Every row has a hidden score. How much higher is the second row's score than the first row's in each pair? 20 means about the same, 40 much higher and 0 much lower. The score is a weighted sum of the row's numbers plus the product of two more (or one squared), each taken from its middle value.
-2;-40;10;9;53;30;-5;-24;2;-33
22;-21;40;-7;-4;9;21;1;-19;51 22
-30;19;-13;9;-34;-11;-5;23;3;19
-34;11;-83;66;5;-29;-42;43;19;-39 26
-24;16;-37;17;41;-3;-21;4;7;-25
44;-12;25;-28;6;16;50;-40;-27;39 15
32;3;38;-20;11;-7;14;9;-6;38
-26;57;15;-5;-39;-21;-48;57;25;4 22
20;18;57;-15;-1;7;20;-7;-15;46
16;-33;5;-6;47;39;6;-34;9;-37 25
-30;27;-61;43;8;-6;-4;16;-3;-8
-10;12;46;-13;2;-26;-33;29;23;0 15
-11;7;37;19;-82;-19;-51;59;30;-28
44;-36;0;-39;23;38;14;-33;-12;-3 4
48;-39;9;-34;14;26;63;-53;-27;30
-3;29;53;-8;-13;4;-19;31;14;22 17
30;-67;2;-25;36;22;11;-43;6;-25
6;5;-8;-22;19;22;-15;-9;5;-20 18
1;22;40;0;-36;-11;10;23;-1;35
32;0;36;-5;7;3;42;-18;-30;63 14
31;-25;53;-21;2;7;48;-22;-22;48
14;-39;-2;-17;46;34;-5;-23;16;-44 24
44;-8;19;-7;11;0;66;-42;-47;66
4;-1;17;-6;-24;-8;-12;-9;0;-23 27
44;-29;23;-24;11;22;59;-38;-30;46
40;-29;31;-32;9;13;63;-37;-44;65 16
28;-49;3;-21;22;17;30;-45;2;-20
-45;9;4;21;-46;-29;16;-3;-18;28 8
-56;28;-21;23;-52;-23;27;-18;-32;38
16;-14;4;-23;-11;5;43;-68;6;-33 35
-40;27;-39;26;-26;-33;-33;49;14;-3
-6;1;51;-1;-13;-7;13;4;-6;45 10
-20;17;-32;30;52;13;-39;7;22;-48
-25;25;-64;33;-19;-22;-14;19;-7;1 17
16;-3;16;26;18;-3;-8;-16;-14;-16
18;-1;4;-6;56;25;-22;-15;15;-45 24
-28;38;-52;22;-40;-19;-35;49;8;9
42;-30;35;-34;-8;2;42;-40;-15;21 17
6;-9;5;2;53;21;-13;-20;15;-44
12;-9;38;-5;-6;-6;-11;27;4;36 17
28;-26;-4;-32;34;30;5;-30;10;-32
-37;13;12;22;-37;-7;-5;2;-5;2 10
-11;-11;-24;3;47;-6;-22;-2;23;-58
-43;16;-55;53;67;-15;-48;20;30;-54 19
-25;14;-32;19;49;5;-37;8;13;-38
-1;31;53;-20;9;-17;-30;27;23;9 18
-33;30;-57;33;-2;-7;-1;5;-16;5
-21;16;-65;29;-12;-39;-15;27;3;-11 27
32;-7;34;-10;6;5;50;-29;-28;45
21;-3;40;-11;3;9;30;-12;-28;57 16
-7;37;31;11;-13;-8;-14;26;2;20
42;-35;24;-17;6;7;44;-30;-27;41 20
42;-62;10;-42;6;11;40;-41;-13;13
-31;36;-63;33;-3;-13;-8;20;-7;2 20
-24;17;-48;31;34;5;-22;9;7;-28
61;-33;14;-38;9;-2;54;-40;-40;53 14
34;6;62;-39;-3;13;78;-55;-43;61
29;-8;39;-8;-7;-1;37;-15;-24;48 23
-17;-24;-22;11;56;5;-45;5;16;-47
22;2;86;-17;-25;-13;44;-37;-23;32 13
-16;-10;-5;14;59;-2;-11;-7;16;-40
33;-34;8;-32;34;14;24;-54;-10;-12 14
-23;9;-22;14;36;20;-13;-2;-9;-7
45;-40;18;-21;11;27;46;-44;-21;24 25
-33;8;-6;7;-40;-11;-43;60;27;-4
-13;1;-13;5;59;14;-28;-2;23;-50 22
-14;9;61;-12;-36;-5;3;-5;18;-1
-46;26;-27;29;-33;-23;19;-10;-24;22 13
-33;13;-2;3;-42;-28;-49;62;28;-3
32;-21;25;3;13;-3;64;-40;-43;65 10
-19;39;33;-5;-33;-11;-45;53;39;-15
-6;1;12;-5;-55;-21;54;-55;-11;-5 9
-13;6;-19;16;57;15;-34;3;20;-47
-19;26;24;-4;-32;-14;-37;53;21;8 19
-19;26;39;-11;-16;2;-24;34;20;14
17;-46;11;-14;47;34;14;-44;-6;-26 17
20;-36;-8;-31;38;15;-16;-23;14;-38
-21;-21;-29;56;54;-5;-19;8;2;-20 15
10;-11;59;-36;14;3;14;-9;-6;47
34;-30;9;-20;16;-6;40;-49;-12;2 24
60;-20;33;-27;10;15;34;-31;-56;60
-34;12;-33;22;19;-20;-3;-7;-19;5 29
25;-19;-5;-34;24;8;4;-30;9;-30
-24;41;19;-6;-62;-33;-36;36;26;-13 17
24;-24;-3;-35;25;13;-1;-33;3;-24
-16;9;38;5;-11;8;-17;23;14;-2 15
19;11;39;-5;0;-1;10;3;-14;49
-36;39;-8;13;-38;-22;-51;58;28;-4 28
-21;39;23;-5;-46;-16;-52;58;25;11
17;16;34;16;-21;0;33;-11;-32;56 14
8;-11;-5;-31;-7;-5;45;-65;6;-34
-28;23;9;7;-32;-13;-57;52;21;4 15
-33;23;-76;59;40;-28;-38;31;24;-52
-15;6;-45;3;-83;-35;-13;39;12;8 18
60;-60;-7;-22;43;27;15;-26;-37;35
10;13;51;-13;-5;-13;-7;23;1;35 24
-22;14;-33;25;51;2;-25;9;18;-48
-23;-4;-38;26;46;-14;-30;9;12;-35 19
43;-26;24;-30;7;12;60;-44;-45;67
40;-28;20;-15;22;27;86;-52;-48;63 24
-6;-27;-6;-6;59;43;-33;-6;20;-50
7;-8;84;-6;-36;-12;43;-34;-24;33 17
-28;-4;-56;38;24;3;-19;13;3;-22
-47;6;-11;24;-42;-23;7;-5;-20;23 9
52;11;36;-28;17;10;4;12;-5;34
29;-1;58;-21;-4;18;37;-27;-24;51 13
44;-43;17;-37;4;26;43;-42;-22;29
30;-47;-3;-41;19;8;25;-41;1;-17 27
-13;33;33;-4;-53;-47;-35;40;36;-19
9;7;-47;9;-61;-29;-49;56;24;-19 32
28;-11;6;-37;0;22;17;-33;4;-23
-40;15;-25;31;-30;-21;-53;55;17;-2 14
-13;6;6;14;-112;-46;-16;16;25;-55
-32;30;-50;23;-41;-30;-4;28;-7;10 4
48;-51;-1;-18;38;23;28;-32;7;-8
-36;11;-14;48;0;-13;-38;21;2;-26 7
0;34;42;-9;-15;-6;-10;27;5;34
-17;-11;-24;-3;40;7;3;-16;-8;3 26
20;-58;45;-19;-34;-2;26;-48;-22;-7
-26;6;-65;39;2;-13;-24;22;-1;-9 27
32;1;38;-16;7;24;50;-23;-34;57
-31;24;-17;43;-18;-2;-40;51;2;12 23
-14;2;-35;12;44;13;-22;-1;16;-48
26;-1;38;-15;5;15;32;-14;-26;54 10
-18;-7;-22;29;56;7;-27;4;20;-45
-36;64;-33;22;-60;-39;4;18;-14;15 12
-4;6;31;2;-35;-22;-3;25;-7;38
-43;33;-47;35;-21;-21;-30;47;9;1 27
-2;-32;1;-2;50;14;8;-32;7;-37
-20;-3;-23;45;48;3;-33;10;12;-36 16
34;-15;18;-33;5;15;55;-50;-17;18
-37;54;-61;32;-16;-18;-24;31;-3;5 17
-6;-25;-17;4;56;25;-29;-1;26;-61
-18;-44;-24;22;50;22;-45;4;31;-66 18
45;-19;20;-27;12;27;74;-45;-37;52
45;-39;12;-5;16;7;74;-52;-47;64 16
-24;22;36;-5;-26;-13;-49;53;36;-10
16;-42;-4;-27;44;25;-6;-21;15;-43 21
9;-13;3;12;-19;-29;-4;-6;44;-69
-21;9;51;-2;-24;-2;0;14;15;18 3
1;7;-42;22;-52;-20;-44;58;29;-34
8;-22;-2;-16;53;22;-9;-16;18;-48 5
41;12;30;-21;8;7;60;-35;-32;53
-14;-2;32;-10;-29;-17;-34;47;19;13 21
-16;12;-41;13;12;15;8;-24;-6;-15
-12;-15;-25;8;53;15;-36;1;21;-49 21
-26;16;-58;28;21;-2;-17;16;6;-22
4;6;43;0;-13;3;7;17;-5;44 11
-27;47;-1;8;-64;-26;-19;27;13;-9
16;-33;22;3;-14;2;69;-63;-22;8 17
-11;34;34;-6;-27;-7;-23;38;11;25
-17;43;-26;16;40;25;-34;-7;13;-43 22
-36;25;-42;16;-32;-15;-64;69;19;-2
-15;-11;-12;4;55;2;-28;-6;21;-48 22
-11;16;-10;11;57;21;-32;-3;20;-50
-12;13;-22;-16;19;12;24;-53;0;-26 20
-25;18;-54;31;27;-12;-19;13;1;-21
50;-29;2;-32;25;10;37;-34;-30;23 15
-16;29;29;-3;-35;-16;-37;45;19;16
50;-30;28;4;32;13;-37;-6;-2;-37 26
30;-35;36;-8;7;4;51;-25;-34;58
-26;-3;-1;6;-36;-20;-49;60;27;-6 27
-2;-32;15;0;-55;-17;47;-52;-6;-9
-25;-5;-29;30;54;14;-12;9;8;-32 22
50;-27;6;-15;31;17;47;-32;-51;57
32;-20;16;-16;45;15;16;-50;-4;-28 27
37;-64;2;-35;10;14;27;-35;-5;-4
39;-49;5;-42;7;13;32;-37;-11;5 20
11;-58;-6;-18;54;20;-18;-17;24;-53
-3;9;-1;12;61;6;-22;-7;15;-44 19
27;-52;-4;-11;52;8;4;-36;9;-32
-39;40;-45;27;-37;-26;-5;20;-9;19 13
-35;-8;26;12;-87;-24;44;-11;-22;42
9;-28;-3;-19;50;41;-17;-19;21;-48 26
-20;-15;-29;13;50;11;-42;6;15;-43
-13;-16;79;-17;-20;3;48;-45;-14;36 13
27;-35;12;-39;-9;3;5;-29;5;-20
40;-17;29;-30;7;19;50;-36;-31;47 14
-39;29;-29;26;-41;-37;-11;34;-1;11
57;-14;40;-35;-2;19;49;-39;-59;70 9
-28;36;-59;25;-41;-40;1;21;-10;14
-26;0;-57;32;23;-16;-18;12;0;-17 24
38;-24;0;-33;17;37;20;-33;1;-15
40;-33;27;-37;-18;22;26;-38;-4;-14 20
29;-7;35;-12;6;3;54;-32;-30;49
-6;11;38;-9;-22;-23;-28;41;11;23 21
-27;10;-69;44;12;-12;-34;48;8;-3
-12;45;49;-4;-44;-8;-18;28;33;-14 24
-20;10;-48;43;50;-9;-27;32;12;-19
-27;0;-58;34;-7;-21;-11;3;-8;-11 14
-4;-5;50;-6;9;9;26;-9;-14;54
-9;8;74;-17;-28;-4;49;-28;5;20 26
-6;21;36;-2;-43;-4;-23;43;10;28
-45;2;38;13;-63;-33;26;-21;-14;22 8
19;-41;7;-2;50;24;-17;-17;10;-43
-26;27;-37;33;45;1;-21;8;14;-36 27
50;-5;13;-30;8;18;62;-44;-53;70
41;-9;9;-34;12;13;55;-54;-24;24 26
-14;28;29;-8;-31;-6;-34;49;21;10
0;-24;-14;26;47;1;-18;-16;26;-63 25
-42;16;-35;30;-9;-12;13;-9;-24;17
20;5;35;11;-17;-6;-25;42;-2;27 25
-17;24;-27;32;52;15;-31;8;13;-40
29;-38;3;-9;45;16;-4;-23;0;-23 18
49;-50;8;-22;19;42;81;-56;-48;58
-26;14;-63;35;-16;-23;-3;17;-8;7 26
21;6;43;-1;-1;-1;37;-7;-23;55
37;-9;4;-41;13;4;21;-39;-8;-1 25
-50;26;-34;28;-25;0;19;-11;-26;26
-15;19;32;-4;-38;-1;-32;42;14;20 25
38;-18;1;-45;15;23;20;-37;-7;-7
-22;-21;7;7;-53;-32;-25;50;12;18 17
22;-40;66;-28;5;19;82;-52;-43;71
-5;-8;-9;1;58;33;-26;-6;23;-53 26
-13;13;-8;10;55;-16;-4;-16;15;-40
-31;-11;-36;6;17;11;20;-61;16;-60 17
-36;11;-27;19;-37;-27;-35;55;20;-1
38;-7;1;-31;26;42;34;-49;-8;-9 20
26;-41;-3;-31;35;33;-9;-30;12;-35
18;9;0;-33;-2;12;-12;-10;10;-30 22
34;2;33;-11;9;7;39;-28;-30;54
7;-34;-5;-15;41;28;-31;-1;12;-31 21
-2;-33;5;1;52;32;-10;-22;9;-41
43;-16;46;-31;-4;-2;50;-34;-21;38 23
44;-47;25;-33;7;22;60;-39;-32;44
-3;19;15;15;67;24;-14;-24;16;-49 23
27;-12;39;-16;8;16;49;-21;-30;59
-30;1;-2;-5;-40;-19;-49;60;32;-11 28
-37;60;-11;18;-38;-21;-27;44;14;6
46;-15;31;-21;10;14;32;-18;-19;41 18
17;2;42;-8;-4;8;25;4;-14;51
-11;17;33;-6;-28;2;-32;43;16;18 22
-3;8;-11;0;54;21;-33;-3;19;-44
-33;6;-30;24;-65;-33;-7;21;-3;4 19
